In the rows, 100 means zero.
The same turns and mirrors carry the whole set onto itself, and each row onto the other rows of its family. Which rows share a family with each named row? Give them in list order.
These 18 rows form 3 families of 6 rows each.
gen: 100, 87, 112, 83, 73, 105, 102, 92, 82, 107, 85, 92, 84, 64, 134, 119, 113, 117, 94, 95, 120, 51, 126, 85, 83, 96, 74
nos: 107, 98, 83, 44, 93, 96, 117, 102, 115, 103, 105, 135, 119, 131, 100, 84, 98, 93, 108, 98, 95, 135, 54, 119, 133, 129, 116
Petef: 91, 116, 93, 142, 123, 110, 109, 94, 92, 104, 91, 95, 99, 83, 80, 99, 133, 105, 92, 120, 86, 75, 121, 58, 82, 65, 90
Bem: 122, 96, 129, 70, 91, 81, 87, 126, 98, 118, 127, 130, 73, 73, 138, 106, 145, 88, 74, 96, 102, 80, 101, 99, 110, 121, 100
luk: 85, 117, 69, 122, 113, 124, 109, 83, 108, 110, 81, 85, 134, 124, 79, 127, 74, 60, 107, 128, 91, 95, 117, 78, 101, 76, 115
Zape: 104, 113, 108, 65, 88, 68, 76, 120, 115, 113, 138, 141, 93, 109, 119, 94, 125, 59, 88, 98, 89, 119, 97, 99, 148, 124, 116
lop: 103, 115, 100, 50, 65, 85, 80, 104, 113, 92, 124, 126, 105, 135, 123, 114, 98, 63, 103, 99, 88, 107, 100, 126, 150, 122, 91
bim: 81, 118, 78, 95, 114, 61, 87, 103, 124, 109, 115, 121, 115, 124, 88, 89, 102, 48, 102, 111, 85, 128, 107, 80, 156, 96, 129
lamev: 108, 66, 104, 80, 99, 101, 91, 88, 79, 101, 98, 90, 64, 69, 115, 94, 110, 130, 99, 108, 119, 92, 65, 114, 76, 115, 70
Digev: 122, 75, 101, 42, 95, 91, 103, 100, 99, 106, 113, 127, 81, 99, 122, 96, 107, 104, 101, 100, 110, 102, 40, 125, 101, 130, 91
vibo: 120, 96, 123, 47, 69, 84, 88, 111, 94, 105, 114, 123, 80, 96, 139, 137, 108, 87, 89, 99, 106, 69, 108, 120, 98, 127, 89
pifi: 84, 113, 87, 124, 82, 143, 107, 76, 82, 102, 83, 85, 109, 90, 92, 116, 105, 104, 105, 114, 98, 71, 127, 66, 76, 76, 78
poz: 110, 96, 118, 109, 105, 101, 102, 110, 88, 110, 101, 103, 78, 56, 122, 99, 152, 116, 78, 102, 103, 60, 115, 76, 87, 87, 81
Nata: 81, 100, 75, 120, 120, 117, 115, 89, 90, 103, 66, 76, 120, 106, 63, 99, 83, 116, 101, 124, 98, 140, 112, 98, 84, 107, 125
loba: 85, 103, 67, 81, 109, 101, 126, 96, 113, 102, 74, 103, 139, 128, 76, 84, 83, 99, 107, 108, 96, 150, 92, 106, 130, 115, 138
tul: 85, 111, 69, 82, 99, 87, 95, 91, 127, 100, 93, 94, 134, 139, 104, 109, 73, 46, 109, 110, 93, 112, 108, 104, 160, 91, 114
Sabe: 88, 86, 93, 121, 106, 122, 95, 82, 71, 96, 81, 71, 82, 78, 81, 98, 102, 136, 100, 122, 106, 113, 99, 102, 63, 106, 84
Neso: 80, 122, 73, 134, 137, 84, 104, 93, 112, 107, 94, 103, 118, 114, 66, 101, 103, 66, 101, 128, 81, 105, 117, 63, 112, 70, 122

Which other rows belong to the same family as Neso? Petef, Bem, Zape, bim, poz
Which other rows belong to the same family as gen? luk, lop, vibo, pifi, tul

The same turns and mirrors carry the whole set onto itself, and each row onto the other rows of its family. Which rows share a family with each named row? Give them in list order.
These 40 rows form 5 families of 8 rows each.
Pupim: 100, 118, 99, 93, 70, 88, 91, 111, 87, 82, 69, 120, 95, 131, 103, 143, 133, 120, 104, 127
Mamo: 72, 76, 75, 52, 58, 96, 117, 112, 113, 121, 105, 142, 111, 115, 101, 133, 100, 97, 115, 81
Zar: 42, 113, 74, 90, 84, 109, 74, 65, 120, 94, 115, 94, 117, 95, 100, 107, 113, 70, 115, 117
nor: 56, 106, 73, 101, 84, 107, 98, 70, 125, 109, 117, 113, 114, 73, 96, 126, 109, 67, 87, 114
vidu: 119, 92, 119, 81, 74, 123, 132, 89, 106, 107, 109, 85, 108, 131, 106, 83, 101, 49, 107, 102
fem: 134, 95, 78, 93, 85, 91, 117, 117, 86, 97, 103, 132, 156, 174, 105, 114, 72, 107, 99, 97
nodu: 107, 117, 93, 91, 61, 95, 80, 108, 85, 83, 76, 122, 83, 129, 96, 133, 140, 109, 119, 88
Sapo: 44, 125, 92, 100, 94, 94, 82, 63, 138, 113, 118, 93, 110, 114, 97, 125, 109, 67, 96, 104
midip: 114, 113, 84, 103, 66, 92, 76, 99, 102, 77, 79, 122, 90, 130, 104, 151, 119, 122, 100, 127
pez: 100, 123, 78, 119, 104, 79, 79, 108, 76, 63, 104, 97, 164, 107, 121, 81, 114, 89, 99, 114
nela: 137, 111, 96, 77, 112, 85, 123, 120, 69, 88, 113, 100, 147, 161, 95, 114, 78, 111, 106, 87
gud: 117, 120, 99, 102, 57, 96, 80, 85, 98, 83, 87, 118, 103, 152, 108, 140, 134, 121, 130, 104
tif: 59, 120, 88, 105, 64, 114, 73, 75, 125, 98, 131, 101, 105, 102, 93, 115, 115, 82, 94, 139
Vigog: 99, 71, 86, 66, 82, 95, 132, 119, 112, 113, 124, 129, 108, 125, 89, 159, 108, 88, 120, 65
gop: 111, 124, 86, 141, 97, 86, 82, 84, 78, 57, 96, 105, 150, 91, 106, 91, 107, 77, 108, 97
Pizo: 123, 128, 94, 143, 96, 101, 69, 114, 83, 81, 88, 107, 139, 97, 114, 89, 126, 84, 105, 106
befe: 98, 82, 73, 110, 95, 118, 80, 126, 113, 118, 154, 100, 143, 99, 82, 84, 70, 65, 120, 99
Duli: 92, 133, 76, 119, 112, 89, 69, 99, 101, 91, 131, 95, 151, 124, 82, 175, 96, 94, 124, 81
Bufo: 131, 123, 112, 97, 74, 86, 81, 103, 114, 75, 75, 110, 84, 140, 112, 133, 118, 103, 129, 112
katu: 106, 106, 123, 95, 71, 108, 150, 94, 92, 104, 100, 86, 113, 114, 109, 71, 84, 76, 108, 99
mava: 82, 64, 85, 70, 71, 97, 98, 128, 110, 116, 137, 125, 97, 121, 89, 126, 106, 112, 130, 62
Rosu: 116, 103, 104, 73, 82, 131, 132, 90, 118, 97, 112, 92, 96, 120, 118, 71, 92, 92, 105, 121
zanof: 124, 112, 71, 84, 106, 84, 126, 116, 70, 91, 104, 102, 147, 165, 106, 108, 86, 129, 114, 93
dif: 75, 115, 84, 127, 108, 67, 69, 103, 114, 79, 109, 107, 138, 134, 87, 163, 73, 102, 136, 86
galu: 95, 81, 83, 62, 78, 100, 116, 133, 123, 109, 131, 128, 91, 125, 78, 148, 103, 91, 123, 76
Tifi: 123, 93, 109, 90, 76, 117, 135, 99, 121, 112, 109, 85, 82, 125, 110, 83, 85, 86, 104, 120
Mol: 47, 121, 90, 113, 82, 101, 102, 76, 143, 105, 111, 102, 107, 79, 102, 128, 106, 72, 101, 108
Sigub: 102, 93, 61, 90, 99, 123, 96, 120, 111, 126, 158, 82, 158, 104, 108, 87, 91, 79, 120, 81
kema: 82, 134, 72, 114, 101, 77, 66, 108, 106, 102, 126, 109, 156, 131, 80, 172, 90, 100, 102, 89
lapib: 74, 123, 91, 110, 119, 56, 91, 99, 106, 84, 122, 126, 137, 120, 74, 166, 98, 89, 127, 84
Rukag: 99, 74, 86, 122, 105, 105, 87, 133, 107, 116, 148, 108, 154, 90, 107, 82, 90, 86, 116, 78
Pebak: 119, 132, 107, 139, 95, 92, 74, 100, 89, 85, 99, 73, 150, 94, 125, 94, 108, 98, 107, 107
gek: 72, 123, 83, 103, 128, 77, 67, 96, 99, 101, 113, 111, 148, 143, 81, 157, 66, 102, 111, 91
Tinaz: 98, 111, 105, 89, 76, 131, 141, 78, 121, 94, 111, 95, 102, 140, 117, 80, 97, 70, 88, 105
vodo: 72, 66, 93, 68, 74, 85, 127, 123, 105, 132, 114, 125, 106, 135, 85, 126, 106, 97, 135, 83
mibo: 100, 91, 66, 94, 99, 105, 99, 116, 115, 113, 157, 100, 160, 87, 104, 86, 83, 82, 112, 66
gefe: 92, 87, 95, 108, 87, 114, 84, 132, 115, 113, 161, 81, 151, 101, 97, 116, 76, 64, 123, 75
zefid: 103, 125, 92, 138, 105, 80, 86, 102, 85, 79, 89, 68, 134, 87, 117, 88, 102, 90, 109, 109
zozug: 125, 110, 97, 90, 110, 113, 125, 111, 82, 82, 105, 115, 141, 169, 102, 112, 54, 105, 101, 92
dilat: 139, 120, 73, 81, 94, 106, 103, 115, 94, 107, 123, 125, 155, 165, 99, 110, 67, 120, 123, 92

Which other rows belong to the same family as gop? Zar, vidu, fem, gud, befe, dif, vodo
Which other rows belong to the same family as tif? Mamo, pez, Bufo, katu, lapib, gefe, dilat
Which other rows belong to the same family as Rosu? Pupim, nela, galu, Mol, kema, Pebak, mibo
Which other rows belong to the same family as Duli? nor, midip, Vigog, zanof, Tifi, Sigub, zefid

The same turns and mirrors carry the whole set onto itself, and each row onto the other rows of its family. Which rows share a family with each named row? Give them in list order.
These 16 rows form 4 families of 4 rows each.
fadop: 106, 101, 87, 120, 107, 97, 87, 104, 40
Bod: 116, 50, 77, 125, 69, 69, 46, 66, 96
fer: 97, 105, 123, 106, 58, 119, 78, 93, 87
Dad: 127, 47, 83, 140, 65, 81, 59, 71, 111
sos: 103, 107, 77, 113, 111, 78, 82, 99, 47
til: 97, 98, 118, 96, 61, 115, 76, 102, 69
nalu: 112, 100, 84, 113, 108, 99, 68, 109, 49
Vupim: 120, 86, 102, 145, 70, 50, 105, 73, 118
kul: 101, 104, 90, 110, 97, 86, 90, 100, 37
relan: 132, 59, 71, 137, 73, 70, 52, 62, 104
saduf: 110, 99, 114, 98, 64, 125, 79, 106, 77
goram: 141, 77, 83, 149, 80, 53, 111, 84, 106
rokem: 119, 61, 72, 130, 76, 60, 54, 60, 107
kivur: 128, 88, 103, 142, 68, 51, 118, 80, 103
kinin: 133, 81, 101, 151, 73, 53, 103, 86, 117
Mimol: 114, 112, 121, 113, 69, 124, 88, 103, 76

Which other rows belong to the same family as sos? Bod, fer, kivur
Which other rows belong to the same family as kinin? fadop, relan, saduf

The same turns and mirrors carry the whole set onto itself, and each row onto the other rows of its family. Which rows share a family with each named row? Give them in list order.
These 16 rows form 4 families of 4 rows each.
pog: 100, 102, 96, 109, 85, 129, 107, 80, 72, 79
Meno: 100, 85, 85, 104, 91, 131, 78, 90, 80, 75
Sape: 101, 126, 102, 103, 87, 98, 121, 137, 102, 155
Guz: 66, 91, 108, 91, 80, 107, 67, 131, 117, 71
Zud: 84, 111, 124, 101, 94, 74, 120, 112, 113, 154
zed: 86, 74, 117, 102, 76, 86, 64, 129, 103, 75
Rur: 83, 69, 103, 100, 91, 103, 59, 102, 95, 73
vovu: 116, 110, 83, 78, 81, 86, 103, 149, 100, 139
Lomug: 72, 119, 117, 94, 119, 75, 117, 95, 107, 142
ror: 118, 120, 87, 104, 99, 96, 105, 148, 117, 142
suku: 83, 105, 109, 74, 101, 69, 124, 86, 94, 140
Nuvif: 105, 112, 100, 90, 83, 112, 111, 159, 88, 140
Gokos: 89, 89, 135, 91, 96, 77, 126, 89, 106, 141
zagi: 70, 88, 100, 95, 108, 97, 54, 123, 101, 76
Gam: 97, 99, 93, 103, 84, 133, 108, 75, 109, 75
mipe: 114, 94, 82, 110, 106, 125, 91, 77, 101, 80

Which other rows belong to the same family as Meno? Sape, Zud, Rur
Which other rows belong to the same family as mipe? Lomug, ror, zagi

The same turns and mirrors carry the whole set onto itself, and each row onto the other rows of its family. Which rows share a family with each named row? Give them in list order.
These 18 rows form 6 families of 3 rows each.
lut: 65, 120, 107, 81, 118, 77, 106, 85
Pazaz: 100, 88, 107, 66, 70, 93, 143, 124
suz: 139, 110, 116, 109, 63, 91, 127, 122
vut: 97, 109, 114, 77, 71, 62, 120, 65
rimip: 134, 133, 90, 71, 61, 92, 107, 77
Kanik: 135, 85, 119, 103, 111, 92, 139, 109
ful: 152, 87, 97, 91, 94, 96, 125, 121
bizi: 94, 147, 80, 76, 114, 109, 88, 98
Garig: 98, 100, 110, 83, 111, 73, 154, 102
Vakud: 90, 110, 114, 104, 134, 104, 81, 96
Lin: 81, 106, 108, 61, 53, 91, 95, 93
budo: 126, 100, 123, 96, 72, 84, 84, 65
zol: 102, 132, 114, 107, 65, 97, 69, 99
Dun: 132, 124, 84, 77, 109, 103, 145, 120
filu: 129, 108, 99, 85, 70, 92, 66, 81
fiz: 105, 111, 90, 93, 132, 109, 77, 119
Belo: 63, 106, 101, 67, 102, 107, 106, 125
ramu: 98, 125, 109, 114, 116, 109, 104, 140

Which other rows belong to the same family as Lin? Pazaz, Belo
Which other rows belong to the same family as vut? lut, Garig
Which other rows belong to the same family as zol? suz, ramu
Which other rows belong to the same family as rimip? bizi, Dun
Which other rows belong to the same family as filu? ful, fiz

